(in the rows, 128 means zero)
One turn moves each row of this set onto another row. After a few examples, where does it send each row asked below?
K436: [151 137 114 121  94 143 149 120 105 134 135 114 127 164]
K858: [117 150 113 128 125 105 114 147 129 145 106 154 105 154]
K39: [149 138  92 122  92 110 136 114  82 127 138 115 126 146]
K193: [147 137 129 128 104 133 162 111  98 137 132 123 126 164]
K7: [111 133  98 148  90 141 135 128 116 115  97 129 116 147]
K931: [118 115 128 102 116 131 107 108 125 158 114 117  84 147]
K345: [102 146 106 134  96 111 136 126 111 122 101 146 131 167]
K343: [109 149 109 137 126 102 105 107 101 145 128 117 104 111]
K534: [114 173 126 132 122  98 126 125  88 147 115 104 106 136]
K725: [137 153 101 136 115 111 119 163 111 134 101 132  91 139]
K131: [115 121 124 111  71 111 121 140 119 129 110 135  89 127]
K743: [133 124 140 125 115 128 147 128 104 161  98 144 136 116]
K33: [141 133  79 108  90 119 132 124  81 149 113  99 106 141]
K399: [120 157 136 131 135  91 131 115  88 147 110 110 104 146]
K572: [120 137  98 119 109 111 106 123 116 141 125  89 123 110]
K962: [134 121 124 117 119 117 144 124  81 160  75 136 125 137]
K466: [129 110 143 107 122 124 120 105 126 153 120 126  93 149]
K273: [126 133  93 124 103 150 129 121 112 169 128 118  95 114]
K986: [139 111  97 113 108 140 118 105 110 160 131 137  83 139]
K47: [118 129 123 105  80 112 133 137 121 142 117 162 104 156]
K631: [142 112 132 112 124 108 126 131 107 148  88 129 141 129]

K399 moves to K193
K572 moves to K33
And these:
K39 moves to K986
K436 moves to K931
K962 moves to K743
K858 moves to K345
K725 moves to K7

One turn moves each row of this set onto another row. After a few examples, where does it send each row asked below?
K225: [148 111 119 119 127 112  91 112 103 124 144 139 107 113 134 110 125 113
 120 122]
K218: [132 123 146 140 117 110 124 144 134 152 139 123 109 147 145 129  90 105
 133 143]
K551: [118  98 118 141 124 103 135 137 123 135 149 121 155 115 121 125 143 128
  97 110]
K993: [144 146 109 130 139 164 132 130 131 140 109 127 128 126 135 108 165 134
 138 125]
K998: [134 147 113 116 140 152 141 145 126 143 107 120 131 117 140 107 157 122
 147 136]
K685: [130 117 137 118 143 135 133 131 136  95 127 114 154 112 130 161 120 151
 111 120]
K76: [134 136 138 146 107 142 115 110 114 154 148 137 117 134 152 108 111 120
 142 120]
K348: [157 125 116 138 123 126 102 124  98 115 146 141 102 111 132 119 106 110
 130 120]
K325: [133  94 144 128 123 112 111 115 111 112 155 136 131 107 113 129 129 135
 102 115]
K965: [118 125 117 135 131 147 153 131 143 145 138 134 149 148 134 149 150 110
 101 138]
K185: [119 136 121 128 135 120 157 143 130 155 141 132 151 138 134 149 137 125
  92 144]
K166: [133 117 103 125 117 120 149 127 143 143 130 125 127 110 109 115 162 145
 132 105]
K930: [151 128 117 124 148 112  96 134 129 116 106 105 119 119 145 122 108 120
 113 109]
K734: [136 114 158 128 126 156 115 137 118 127 124 135 116 137 111 123 127 141
 163 151]
K905: [132 124 149 126 120 169 128 128 115 124 134 141 116 129 120 128 123 142
 162 160]
K404: [135 109 127 121 140 145 131 120 139  96 129 117 138 129 119 164 126 147
  98 119]
K647: [157 110 121 131 156 107 102 153 119 111 121 106 111 123 141 122 119 132
 117 117]
K133: [126 111 122 138 116 104 143 124 131 142 160 128 129 120 112 125 147 123
  92 118]
K684: [134 131 114 112 130 151 132 145 116 149  98 118 130 116 130 100 158 123
 135 123]
K307: [127 126 161 123 126 158 127 143 117 120 126 130 129 126 129 121 116 146
 170 145]
K480: [141 118 152 144 129 112 110 143 121 148 143 116 110 158 138 132 101 118
 128 153]
K181: [120 130 117 137 136 129 151 123 152 153 138 121 155 141 144 146 147 123
 100 133]
K276: [154 130 117 118 153 103 107 146 125 113 117  99 119 118 152 130 111 121
 120 123]
K599: [118 122 132 118 103 145 140  95 140 150 139 125 119 123 128 116 136 143
 154 130]
K842: [159 122 119 128 149 113 101 140 124 116 118  95 110 136 141 131 118 127
 102 115]
K260: [137 129 149 142 127 110 125 159 120 140 146 124 118 143 149 135  93 115
 140 147]
K505: [123 131 144 145 138 117 133 144 128 148 142 134 110 156 151 121  95 110
 134 148]
K911: [125 120 110 119 113 127 138 108 134 138 137 118 114 118 122  95 164 132
 117 110]
K301: [147 137 116 126 165 111  99 137 122 109 112 116 114 126 142 116 109 127
 121 124]
K817: [134 126 130 137 103 124 115 114 116 143 162 156 107 141 139 107 119 114
 131 128]
K488: [136 131 112 125 139 159 126 143 123 146 105 130 130 134 129 106 167 117
 141 133]
K418: [130 112 163 123 112 156 131 142 123 129 121 134 117 127 115 124 113 146
 162 134]
K539: [125 120 137 120 144 127 122 126 129  94 129 134 149 123 116 158 111 158
 108 135]
K101: [121 117 160 119 135 162 147 134 124 125 126 139 115 129 124 124 118 153
 156 139]
K662: [120 118 140 126  95 149 128 100 129 128 147 141 116 130 125 102 137 145
 141 116]
K579: [121 140 123 134 128 135 164 144 143 146 138 131 158 133 137 148 140 121
 109 136]
K332: [118 133 116 130 118 130 151 140 135 156 135 132 155 130 126 149 138 107
  97 146]
K465: [132 101 131 122 141 122 134 126 150 101 133 118 136 122 117 164 122 154
 110 126]
K646: [138 138 112 108 149 148 146 142 119 146 103 119 122 120 134 107 157 137
 128 125]
K923: [133 114 145 144 131 121 114 149 105 148 147 123 116 149 150 122 103 109
 132 158]
K122: [130 119 133 126 129 137 124 122 137  98 125 131 150 113 110 163 113 148
 104 120]
K565: [126  90 125 124 128 112 112 121 106 105 152 125 133 101 118 138 111 117
 107 133]

K260 moves to K276
K185 moves to K646
And these:
K166 moves to K599
K647 moves to K465
K325 moves to K133
K965 moves to K488
K218 moves to K930

